In the rows, 128 means zero.
X: rows in 4 groups, each row roughly a mix of its group's directions:
X (113 x 11):
[[174 164 150 165 123 149 117 114 118 150 133]
 [151 153 138 160 138 144 154 113 117 166  88]
 [ 99  82 127  94 102 131 142 125 126  91 112]
 [126  89 135 129 153 137 178 114 116 155  99]
 [146  69  99 104 138 142 131 107 121 117 104]
 [ 79  97 114  98 126 106 129 137 144  90 125]
 [156 166 139 158 108 152  91 138 153 128 148]
 [155  83 137 128 130 112 137 157 156 144  88]
 [108  77 127  93 111 120 137 116 129  90 107]
 [ 83  90 110  90 134 101 140 134 128 105 127]
 [137  77 129 103 143 130 118 131 137  91 168]
 [105 127  88 146 171 151 107 117 115 160 122]
 [141 123 146 171 161 137 121  93  88 137 139]
 [128 105 154 113 161 140 186 113 107 128 126]
 [170 138 132 148 118 148 109 125 120 171 168]
 [ 85 164 152 138 134  83 104 125 143 125 133]
 [143  84  98 124 108 177 119 130 136 151 140]
 [149 158 145 128 124 106  97 100  89  96 143]
 [122 187 160 153 123 109 129 148 133 141 152]
 [161  80 109 113 156 150 125 111 136 118  98]
 [134  92 128 123 113 111 168  88 158 107 111]
 [146 131 127 141 115 146 125 144 122 186 173]
 [149 142 139 149 142 140 130 106 148  96  71]
 [112 157  87 113 142 143  83 119 128 112 158]
 [136  81  95 123 109 168 134 104 153 134 135]
 [178 115 161 138  99 117 162 135 113 107 130]
 [143  80 104 119  99 165 144 100 139 137 134]
 [168  93 149 100 107 118 149 126 139  92 112]
 [ 95 122 117 107 182 127 171 128 114 129 122]
 [136  77 103 101 130 140 105 105 149 114  99]
 [110 170 148 137 161  87 112 153 136 112 118]
 [111 131 105 134 121 172 114 112 106 119 181]
 [153 134 173 122 138 168  84 114 126 120 138]
 [ 96  99 122 104  89 161 157 143 115 107 128]
 [109 119  76 122 114  98 173 148 128 132 123]
 [151 145 105 113 111 152 100 110 116  96 172]
 [166 161 143 153 168 110 105 123 150 147 127]
 [ 77 161 109 151 143 136 105 131 118 160 142]
 [109 159 143 107  96 108 158 125  98  98 153]
 [161 104 134 104 109 158 170 111 108 118 152]
 [ 97 168 154 133 101 150 113 154 162 130 139]
 [ 92  96 112  95 143  99 158 122 106 123 108]
 [173 142 129 128  98 138 111 112 113  90 164]
 [107 174 108 116 116  94 132 133  90 154 115]
 [107 137 105 104 117 115 136 115 189 105 110]
 [114  67 133 117 147 128 155 105 135 111 102]
 [116 144 126 119 113 118  85 138 155  73 141]
 [150 113 100  92 115 143 173 138 108 110 154]
 [187 136 126 144 165 125 107 114 145 149 120]
 [106 152 120 133 146 148  67 100 139 131 142]
 [156  95 132 108  98 122 174 132 101 104 131]
 [101 141 123  95 135  86 139 124  80 108 125]
 [105 171 113 133 133 156 106 106  99 124 166]
 [148 127 131 160 122 172 128 147 176 154 128]
 [135  70 100 106 145 136 128 104 121 113 101]
 [135 130 161 133 131 170  92  80 129 135 143]
 [115 127 124 101 130  83 119  98  80 106 127]
 [115 113 122 145 132 161 157 155 170 159 106]
 [152  76 109 107 148 145 119 106 140 114  96]
 [129 155  84 114 132 136 101 117 117  95 170]
 [184 154 143 159 130 151 117 114 117 154 137]
 [113  96 123 100 141  94 130  95 103  91 114]
 [159 131 145 152 139 142 119  95 146  95  84]
 [103 138 114 100 130  82 136 109  81 121 113]
 [105 186 151 152 127 105 115 141 135 144 150]
 [130  91 104 112  97 145 155  91 160 118 127]
 [134 163 120 166 124  92  97 108 124  96 143]
 [149 101 114 126 109 177 117 137  98 164 144]
 [128 148 148 153 144 136 118 119  67 132 159]
 [100 162 103 134 155 124  76 114 134 117 142]
 [124 135 152 130 142 170  83  85 131 135 142]
 [104  90 125 102 140 121 101 107 156 100  95]
 [150  80 144 146 138 167 135 125 168 124 131]
 [145  96 102 130 121 181 107 135 124 162 138]
 [111 104 159 149 130 109 154 134 140 164  84]
 [102 112 134 148 126  95 157 146 143 161  86]
 [ 82  99 119  98 130 105 131 133 140  84 118]
 [111 147 151 131 143  74 147 119 146  88 118]
 [162 156 144 164 131 149 142 113 114 169 106]
 [111 105 103 141 137 141 132  82 167  98 144]
 [177 152 149 167 122 157 111 114 135 145 134]
 [159 114 140  96 133 166 158 112 103 109 156]
 [124 103 112  95  97 120 148 147 178 116 112]
 [139 102 114 119 106 109 192 149 119 130 119]
 [ 91 125 124 112 137 107 143 122 135  84  79]
 [ 85 121 120 123 172 111 163 141 130 148 102]
 [128 186 160 149 112 113 130 150 137 140 153]
 [146 147  97 101 123 152  97 126 119  97 169]
 [109 141  95 139 149 167  84 133 141 131 157]
 [133 160 114  94 104 150 110 161 124 167 112]
 [120 102 135 104  82 132 170 140 107 100 133]
 [147 123 115 119 113 172 106 154 101 172 134]
 [135 167 151 104 110 111 131 166  93 150 112]
 [140 140 123 144 114 160 103 161 182 125 147]
 [147  71 104  96 105 139 138 113 123 110 114]
 [105 160 135 133 155  85 124 120 162  99 110]
 [ 96 160  98 134 147 123  72 127 142 127 134]
 [158 165 139 156 111 153  95 144 151 131 155]
 [139 134 154 156 142 135 127 118  64 138 150]
 [108  97 140  98 149 153 162 144 133 163 104]
 [ 86 135 144 138 186 113 133 123 132 142 104]
 [165 130 139 105 125 167 121 109 107  99 166]
 [105 139 115 103 124  84 132 110  75 135 123]
 [ 92  90 125  98  95 136 151 131 114  95 121]
 [123 152 112 156 181 121  96 115 129 159 126]
 [111 150 112 149 172 137  85 119 148 157 120]
 [167 153 136 166 129 162 125 121 154 147  99]
 [ 82 101 119 103  87 138 150 135 107 107 131]
 [108 164 107 134 155 132  74 113 131 111 148]
 [124 187 152 152 116 106 126 144 129 146 157]
 [ 97 168 113  99  96 140 132 125 116 108 164]
 [ 97 125 102 123 114 146 134 101 145  89 173]
 [124 172 148 125 151  90 111 162 134 135  98]]

the two rows of each list that fit no group, in list order (the others fit one group, some only roughly):
    J_750: [142  98 134 114  77 144 146 153 143 161 111]
    J_905: [ 99 154 155 122 147  87 156 140 119  98 106]
    J_560: [ 98 169  97 105 106 154 113 129 141 111 155]
    J_256: [169 117 114 138 171  90 127  97 115 142 125]
    J_734: [135 165 125 156 109 140 130 133 120 190 125]
    J_553: [110  78 111 125  96 154 143  91 117 123 136]
    J_820: [167 110 150 163 128 166 112 112 161 121 126]
    J_855: [163  95 178 125 102 144 150 138 128 143 116]
    J_282: [130 125 105 144 145 148 168 136  74 147 143]
    J_987: [138 117 165 136 120 101 170 112  84 112 135]
    J_242: [114 182 145 109 134  86 129 148 130 121 103]
    J_568: [119 169 114 160 163 131 113 129 113 169 144]
    J_70: [ 86 113  97 119 115 135 138 113 152 175 109]
 => J_905 J_553
    J_348: [107 116  93 114 109 147 136  97 169  99 147]
    J_505: [ 87 117 147 143 166 110 142 129 141 158  92]
    J_608: [111 120 112 122 139 187 132 113 103 113 165]
    J_17: [138  66 116 152 131 160 129 106 123 131 149]
    J_637: [ 83 147  86 111 170 132 109 124 131 129 139]
    J_546: [105 161  89 131 159 110  87 130 130 106 137]
    J_308: [108 143 121  98 130  90 118 122  92  81 132]
    J_742: [151  96 141 154 127 170 135 128 171 150 138]
    J_385: [151  95 150 103 128 142 187 126 111 128 128]
    J_141: [174  89 105 123 120 140 174 140 135 123 132]
    J_556: [128 103 139 130  83 134 118 151 151 170  98]
    J_448: [131  92 148  93  99 125 130 125 153  85 108]
    J_292: [ 94  91 127 100 120  89 129 114 120  91 116]
    J_884: [147 144 130 163 113 156 132 134 139 189 130]
    J_357: [149  95 128 117 106 128 194 130 114 129 128]
 => J_608 J_141
    J_530: [136 147 162 149 156 130 104 113  75 114 139]
    J_419: [149  80 143 124 101 122 174 102 120 123 120]
    J_611: [152 122 151 104  95 108 157 147 171 134 108]
    J_354: [179 124 141 136 172 125 109 117 158 128 106]
    J_284: [100 173 114 112 142 115 100 158 164 118 122]
    J_460: [130 129 164 113  81 136 165 151 128  97 137]
    J_194: [123 160 152 141 130 123 137  99  70 123 151]
    J_353: [ 64 129 112 110 116 102 140 141 136 118 100]
    J_907: [199 146 151 138 122 112 146 130 134 130 139]
    J_134: [188  92 123 112 135 142 157 121 119 117 113]
    J_250: [139  99 139 123  82 136 133 158 148 163  99]
    J_238: [143  77 103 145 141 166 114 109 149 147 129]
    J_599: [126 140 156 140 117 105 155 108  75 109 155]
    J_244: [119  81 135 103 143 123 122 125 140  72 142]
    J_371: [ 55 127 106 125 122 134 101 123 125 135 131]
 => J_530 J_611
    J_990: [165 102 128 106  73 155 136 142 131 138 133]
    J_706: [155 146  98 150 128 171 122 134 120 172 147]
    J_356: [125  92 107 102 150 115 163 118  94 162 126]
    J_640: [162 137 135 149 115  79 152 147 118  91 125]
    J_52: [ 94 144 139 135 193 117 146 114 117 118 120]
    J_881: [105 169 124  98 127 105 111 172 149 114 117]
    J_56: [117 136 126 167 165 146 106 102 103 120 166]
    J_359: [ 92 115 133 107 178 143 160 139 129 149 108]
    J_877: [140  96  87 121 124 183 138 130 109 143 123]
    J_871: [110 163 130 144 137 146 117 103  78 129 163]
    J_343: [ 83 157 133 156 135 107  89 155 126 142 133]
    J_98: [164 101 138 155 115 141 148 141 179 145 135]
    J_447: [186 108 146 120 118 115 167 130 111 108 126]
 => J_343 J_98
    J_670: [163 106 147 135 111 112 187 127 111 113 127]
    J_746: [108  78 128 104  98 161 142 124 127  98 142]
    J_464: [125 161 104 160 151 128 126 131 103 176 151]
    J_972: [110 149  95 125 148 157  80 145 156 140 135]
    J_638: [178 129 176 143 104 145 112 117 120 109 137]
    J_128: [ 90 152 110 139 133 119  70 133 152 134 118]
    J_317: [120 173 144  95  99 115 136 161  96 133 128]
    J_577: [ 80 152 145 132 140 106  88 124 161 122 119]
    J_443: [ 89 118 122 116  84 138 160 141  92 122 146]
    J_54: [125 144 114 152 112 170  90 160 144 156 142]
    J_73: [137  80 144 148 150 161 160 124 143 152 113]
    J_796: [105 146 118 131 139 146  60 125 150 141 127]
    J_63: [130  86 106 160 149 154 110  95 157 129 137]
 => J_746 J_54
    J_494: [ 89 157  99 113 136 133 114 131 176 105 139]
    J_344: [129 172 118 165 155 122 119 129 115 171 149]
    J_391: [137  91 129 154  96 153 159 112 107 156 149]
    J_763: [106 150 135 130 142 112  74 124 173 139 120]
    J_32: [144 121 129 112 121 179 155 137 134 162  89]
    J_586: [182  97 127 120 165 135 119 112 145 119 102]
    J_506: [169 157 170 142 114 123 161 155 132 122 140]
    J_499: [123 154 109 129 102 136  91 163 164 129 160]
    J_941: [ 77 130  77 123 148 114 151 131 132 145 123]
    J_210: [113 162 125 134 176 124 112 104 109  90 149]
 => J_391 J_32
    J_703: [148 131 171 160 104 134  80 115 141 135 116]
    J_695: [ 88 117 109 109 132 103 158 121 117 130  78]
    J_351: [ 96 100 119 118 128 120 116 125 164  77 104]
    J_880: [127 133 132 114 119 127  91 151 143  83 175]
    J_696: [180 101 130 117 114 115 170 128 102 113 140]
    J_215: [ 89 104 127 108 149 118 109 125 166  85 124]
    J_710: [173 129 180 143 106 138 111 126 120 102 138]
    J_72: [195 144 152 142 154 117 129 128 146 131 123]
    J_135: [172 110 120 121 136 168  94 144 102 153 130]
    J_823: [109 145 119 120 139 106 124 132 193 105 104]
    J_641: [158 120 145 152 101  90 167 135 106 103 126]
 => J_215 J_135
    J_439: [127 115 102 164 166 163  93 112 129 147 136]
    J_960: [141  94 116 106  86 120 117 136 173 112 110]
    J_798: [111 109 141 133 148 101 183 145 126 144  95]
    J_294: [153 169 135 153 130 136 133 123 106 184 125]
    J_22: [ 65 102 106 107 108 148 134 128 114 124 122]
    J_578: [153 140 148 142 116 142  90 140 141 102 179]
    J_634: [174 117 183 142  95 136 123 121 131 126 126]
    J_989: [146 106 190 134 120 141 128 144 134 147  94]
    J_942: [179  99 124 113 119 141 169 133  99 116 132]
    J_992: [109 100 125 131 169 104 163 126  98 160 114]
    J_857: [151 102 119 108 103 127 191 135 112 125 135]
    J_334: [147  85 149 135 109 109 174  99 119 118 119]
    J_187: [140 135 134 146 140 139 164 105 110 175  89]
    J_219: [134 165 104 165 146 129 130 136 103 168 154]
    J_25: [116 112 117  97 101 112 158 122 180 104 121]
 => J_960 J_992
    J_524: [131  93 168 124 129 144 174 117 128 156 106]
    J_400: [131 122 120  88 106 122 132 159 169 146  90]
    J_539: [ 80 156 121 130 150 106  96 144 160 143 130]
    J_747: [141 104 177 157 102 127 147 125  90 135 141]
    J_875: [ 87 154  98 117 169 129  90 135 137 127 132]
    J_341: [143 147 131 158 109 149 131 137 137 193 129]
    J_280: [132 191 123 139 111 132 124 152 114 166 132]
    J_373: [ 79 170 135 137 130 131  90 134 155 141 132]
    J_984: [175 142 177 133 125 138 121 128 116  93 145]
    J_240: [115 166  95 134 131 110  75 144 139 111 140]
    J_445: [130 165 106 162 152 133 127 131  95 166 151]
 => J_539 J_747
    J_766: [120  90 146  90 105 128 125 127 147  84 105]
    J_116: [168 111 107 118 121 136 175 147 113 165 131]
    J_679: [131 156 116 137 144 165  87 135  97 162 141]
    J_714: [189  92 131 112 111 131 155 124 122 111 123]
    J_748: [146 107 154 133 127  80 164 110 135 117  94]
    J_646: [155 180 144 154 132 152 121 145 145 158 144]
    J_40: [154  98 103 108 117 183 108 139 110 140 131]
    J_255: [ 91 119  74 120 138 108 164 138 135 142 119]
    J_904: [ 86 142 107 133 136 142 100  78 137 146 142]
    J_133: [146 125 140 108 119 100 138 159 158 143  76]
 => J_116 J_40
    J_512: [156  93 155  98 112 124 131 122 154  89 104]
    J_254: [128 171 117 141 122 135 150 156 123 183 118]
    J_582: [ 83 117 136 118 161 115 172 149 146 133 107]
    J_208: [160 114 116 117  95 137 177 136  92 123 145]
    J_58: [171 114 170 119 112 126 147 173 124 122 116]
    J_572: [ 82 155 138 138 143 113  86 119 162 132 120]
    J_559: [161 135 146 143 125 152  90 135 138 117 180]
    J_157: [169 111 170 166 101 142 130 124 147 130 141]
    J_155: [110  90 128 101 134 114 118 123 140  68 132]
    J_699: [145 113 147 108 105  90 162 141 149 130  88]
    J_635: [151 101 120 116 104 137 190 114 109 124 140]
 => J_582 J_157
